Each row of T is roughly a mix of the hidden directions of one of a few groups; some rows fit no group.
T, 117 rows:
.18; .14; -.06; .11; .26; -.02; -.29; -.32; .58; .06; -.10
.03; .38; .12; .31; .28; .22; .24; .36; .14; -.01; -.31
.08; .09; .08; .00; -.31; .57; .04; .23; -.26; .29; .18
.12; -.59; -.10; -.41; -.05; .16; -.16; .00; -.05; -.30; .01
-.06; -.35; .04; .06; -.39; .29; .12; .32; -.36; .26; .02
-.03; .41; .13; .22; .06; .17; .28; .33; -.40; .25; .02
-.05; .30; .09; -.02; -.37; -.32; .20; -.09; .20; -.03; -.50
-.21; .18; .19; -.58; -.12; .03; .00; .13; -.26; -.34; .11
.04; .51; .06; .32; .13; .06; .24; .30; -.34; .15; -.13
.17; -.49; -.15; -.51; .11; -.04; -.21; -.08; .10; -.22; -.06
.21; .49; .05; .25; .12; .19; .11; .30; -.24; .31; .14
.12; .14; .16; .56; .13; .31; .02; .33; -.09; .25; -.13
.09; -.28; -.15; -.48; .22; -.26; -.35; -.22; .17; -.15; -.04
-.09; .57; .21; -.22; .01; .01; .21; .06; -.23; -.38; .07
.11; .28; -.10; -.45; .37; .05; .25; .07; .08; -.29; -.27
-.17; -.42; .18; .29; -.42; .14; .08; -.09; -.38; .06; .09
-.08; -.17; .11; -.30; .19; -.29; -.05; .01; .35; -.43; -.33
-.22; -.27; .02; -.32; .03; -.46; -.23; -.23; -.03; -.35; -.11
-.33; .07; .10; .05; -.44; .24; -.20; .07; -.49; .10; -.01
-.01; .38; .03; .40; .06; .20; .51; .25; -.06; -.02; -.03
-.12; -.08; .01; .25; .03; .33; .30; .16; -.49; .26; .25
-.02; -.07; .05; .07; -.27; -.30; -.57; -.35; -.08; .21; .05
-.09; -.27; -.08; -.28; -.44; .04; -.26; -.29; .35; -.12; -.18
.03; .00; .17; .06; -.08; .18; .17; .39; -.61; .07; .23
.10; .09; .15; .40; -.24; .19; -.09; -.34; -.35; .29; .25
-.10; .49; .18; .16; -.24; -.06; .45; .13; .09; -.09; -.29
-.09; .37; -.07; .26; .15; -.29; .47; .24; .18; -.09; -.19
.08; .37; -.16; -.23; .34; -.37; .10; -.24; .20; -.30; -.09
-.23; -.25; .20; -.26; .28; .11; .08; .21; .18; -.53; -.05
-.08; -.44; -.14; .00; -.28; -.17; .07; -.46; .26; -.25; .07
.10; .50; .10; .28; .31; .05; .27; .35; -.12; .13; .00
-.09; .19; .08; .43; -.40; -.11; .03; -.09; -.18; .47; .09
-.30; -.13; .34; -.24; -.37; .25; -.14; .20; -.27; .24; .09
.08; .38; .04; .44; .18; -.08; .46; .16; -.15; .17; .02
-.12; -.26; .09; -.44; .26; .24; -.04; .47; -.20; .07; -.02
-.18; -.17; -.05; -.66; -.11; -.24; -.14; -.12; -.21; -.14; .15
-.12; .54; -.02; .28; .08; -.23; .31; .00; .36; .03; -.10
-.23; .52; .29; -.08; -.18; .10; .22; .30; -.20; -.16; -.13
-.09; -.52; -.07; -.36; -.13; -.08; -.32; -.24; .19; -.20; -.08
.20; -.04; -.27; .24; .14; -.43; -.06; -.16; -.33; .13; .39
.09; .26; -.25; .18; .11; -.50; -.23; -.33; .27; .07; -.06
.05; -.10; .02; .21; .00; .28; .41; .47; -.36; .06; .18
.23; -.20; .08; -.36; .09; .08; -.45; -.36; -.22; -.18; .15
.26; -.61; .02; .10; -.09; .31; -.33; -.09; .09; .00; .01
-.03; -.22; .04; -.52; -.24; .10; -.53; -.01; -.06; -.02; -.08
-.13; -.38; .18; -.31; -.24; .11; -.45; .11; -.30; .12; .06
.10; -.64; .00; -.03; .14; .20; .08; .27; .08; -.21; .26
.15; -.50; -.13; -.35; -.16; -.15; -.35; -.28; .10; -.08; -.02
-.34; .36; .14; -.60; -.09; -.03; -.07; .07; .09; -.15; .08
-.05; .04; .08; -.44; -.02; .18; .05; .16; .34; -.54; -.08
.15; .59; .03; .34; .11; .07; .23; .22; .03; .25; -.07
-.05; .14; .01; .28; -.06; .16; .28; .21; -.55; -.11; .33
.16; .38; -.05; .41; .21; -.08; .46; .13; -.16; .02; .18
-.05; .29; .19; .15; -.19; .39; .39; .33; -.24; .17; -.03
.00; .52; -.11; .07; .24; -.37; -.05; -.30; .25; .13; -.13
.04; -.09; .11; -.66; .18; .19; -.03; .28; -.11; -.07; -.25
-.09; .09; -.09; -.51; .36; -.28; -.07; .25; .16; -.22; -.20
.00; -.33; -.07; -.43; .05; -.03; -.38; -.20; .35; -.14; -.23
.04; -.55; -.04; -.04; -.11; .03; -.04; .13; .53; -.21; -.14
.04; -.64; -.15; -.37; -.22; .07; -.06; .08; -.13; .17; .03
-.20; -.26; .26; -.49; -.03; .25; -.13; .26; -.14; -.30; -.08
-.19; -.41; .13; -.50; -.02; .02; -.31; .04; -.20; -.25; .00
-.18; .51; .04; .07; .10; -.25; .26; .17; -.43; .15; .02
.04; -.51; -.07; -.36; .21; .23; .09; .18; .21; -.33; .04
-.17; .13; .10; .12; -.32; -.25; -.38; -.49; -.03; -.01; .25
.14; .34; -.09; -.27; .51; -.23; -.15; -.09; .20; -.23; -.16
-.02; .01; .09; .41; -.18; .17; .19; .35; -.46; .21; .17
-.11; .19; .35; -.14; .00; .16; .29; .46; -.38; -.07; -.15
.08; .33; -.18; .31; .09; -.20; .08; -.46; .39; .15; .00
.07; .08; .03; -.42; -.32; .04; -.44; -.05; .33; -.02; -.30
.12; -.35; .09; -.12; .39; .27; -.05; .37; .21; -.31; -.11
-.10; -.12; -.07; .41; -.20; .16; .06; .10; -.50; -.17; .35
-.03; -.23; .10; -.47; -.24; -.13; -.02; -.19; -.19; -.46; .19
.14; .50; -.05; -.22; .41; -.22; -.02; -.22; .06; -.29; -.06
.01; .36; -.01; .60; .03; .05; .22; .00; .19; .31; -.07
-.04; .01; -.29; -.44; .42; -.23; -.08; -.23; .10; -.29; .11
.05; -.51; -.09; -.44; .17; .11; -.16; .13; .28; -.07; -.21
-.01; -.41; .04; -.49; -.06; -.04; -.35; -.06; -.35; -.03; .13
-.03; -.31; .06; -.51; .24; .17; .02; .37; .17; .19; -.20
.00; -.20; .03; -.44; .43; .23; .07; .35; .07; -.28; -.06
.11; .39; .04; .22; -.01; -.22; .23; -.11; .37; .41; -.22
-.07; -.36; -.16; .12; .09; -.31; .13; -.36; .41; -.29; -.04
.06; .19; -.01; -.24; -.26; .11; -.46; .05; -.37; .38; .01
.26; .20; .17; -.14; .12; .34; -.03; .44; .23; .17; -.33
.04; -.60; -.14; -.01; -.30; .02; .29; .10; .08; -.33; -.03
-.08; .01; .06; .55; -.31; .21; .08; -.05; .18; .43; .07
.18; -.07; -.17; .45; .44; .08; .23; .00; .09; .04; .39
.00; .37; -.11; .40; .10; .14; .50; .25; -.12; .08; -.08
.14; -.39; -.20; .06; .28; -.32; -.10; -.31; .38; -.18; .07
.08; -.05; -.04; .28; .41; -.41; .36; -.08; .25; -.23; -.06
-.26; -.28; .24; -.39; -.44; .25; -.20; .00; .06; .12; -.10
-.03; .04; .06; .22; -.24; .08; -.30; -.46; .18; .43; .21
.12; .03; .04; .73; -.13; -.05; .22; -.12; .14; .18; -.01
.16; .30; -.18; .31; .19; -.41; .07; -.21; .41; .02; -.12
.00; -.38; .09; .37; -.33; .16; .15; .17; -.40; .18; .10
-.28; .13; .12; -.10; .06; .19; .29; .63; -.02; .17; .08
.02; .01; .00; .08; .29; -.47; .20; -.07; .36; -.20; -.39
-.09; -.01; -.14; -.54; .35; -.13; -.08; -.19; .38; -.16; -.10
-.06; .05; .21; -.50; -.33; .28; -.29; .22; -.05; -.02; -.23
.04; -.16; -.16; -.27; .23; -.03; -.36; -.12; .58; .06; -.14
.00; -.34; -.05; -.57; .05; -.22; -.11; .04; -.24; -.34; .02
.00; .17; .16; .25; .07; .21; .46; .31; -.41; .16; .10
.24; .22; .10; .13; .17; .01; -.39; -.49; .34; .03; .06
-.10; -.25; -.06; .05; .03; -.21; .16; -.27; .51; -.44; -.05
.12; -.07; -.09; -.30; -.09; .28; -.61; .02; -.11; .22; .19
.02; .24; -.01; -.44; .24; -.42; -.19; -.30; .06; -.24; .03
.13; -.48; -.30; -.11; .16; -.18; -.21; -.18; .42; .04; -.13
.03; .17; -.21; .02; .28; -.49; -.13; -.35; .30; .22; -.05
.09; .49; .13; .20; -.23; .27; .31; .27; -.02; .25; -.17
-.26; -.05; .29; .04; -.28; .18; .03; .27; -.40; .30; .31
.13; .33; -.21; .21; .18; -.36; .03; -.39; .37; -.03; -.10
.00; .15; -.05; -.24; -.10; -.30; -.17; -.60; .25; -.22; .06
-.21; -.07; .05; .20; -.43; .12; .44; .24; -.34; .04; .11
-.34; .14; .13; -.34; -.35; -.43; .07; -.21; .06; -.09; .21
-.14; -.25; -.08; .41; .11; .15; .46; -.03; -.29; .11; .28
-.19; .07; -.03; .50; -.34; -.01; .13; -.03; -.31; .24; .32
-.26; .25; .33; -.08; -.08; .20; -.05; .37; -.40; .30; .00

One row of each group comes first, with its name. Which group is each row after those in?
.56; -.07; .02; -.14; -.21; .38; -.20; .11; .16; .25; .14 -> P
-.19; .17; -.06; .35; -.21; .10; .25; .08; -.51; .02; .33 -> E
.29; .00; .09; .10; .34; .25; -.51; -.08; -.26; .26; -.01 -> F

.14; -.34; .12; -.03; -.45; .37; .23; .25; -.01; .10; -.26 -> E
-.06; -.01; .01; -.18; .48; -.50; -.25; -.03; -.01; -.30; -.03 -> P
-.07; .10; .12; -.41; -.31; .26; -.30; .12; .29; -.06; -.35 -> P
.18; .27; -.07; .07; .02; -.53; -.03; -.23; .40; -.11; -.23 -> P
.13; .16; -.27; .19; .38; -.43; .13; -.16; .35; -.01; -.19 -> F
-.14; -.39; .02; .06; -.48; .03; -.32; -.03; -.25; .31; .09 -> E
.10; .44; .00; .22; .24; .06; .00; .27; -.37; .39; .08 -> P
-.02; -.25; -.26; -.12; -.15; .01; -.52; -.35; -.05; .12; .31 -> P
.18; -.71; -.12; -.14; .03; .12; -.10; -.12; .22; .09; -.10 -> P
.40; -.06; -.20; -.10; .14; -.04; -.09; .03; -.49; -.44; -.07 -> E
-.07; -.47; .02; -.55; .08; .17; -.08; .05; .10; -.29; .10 -> E
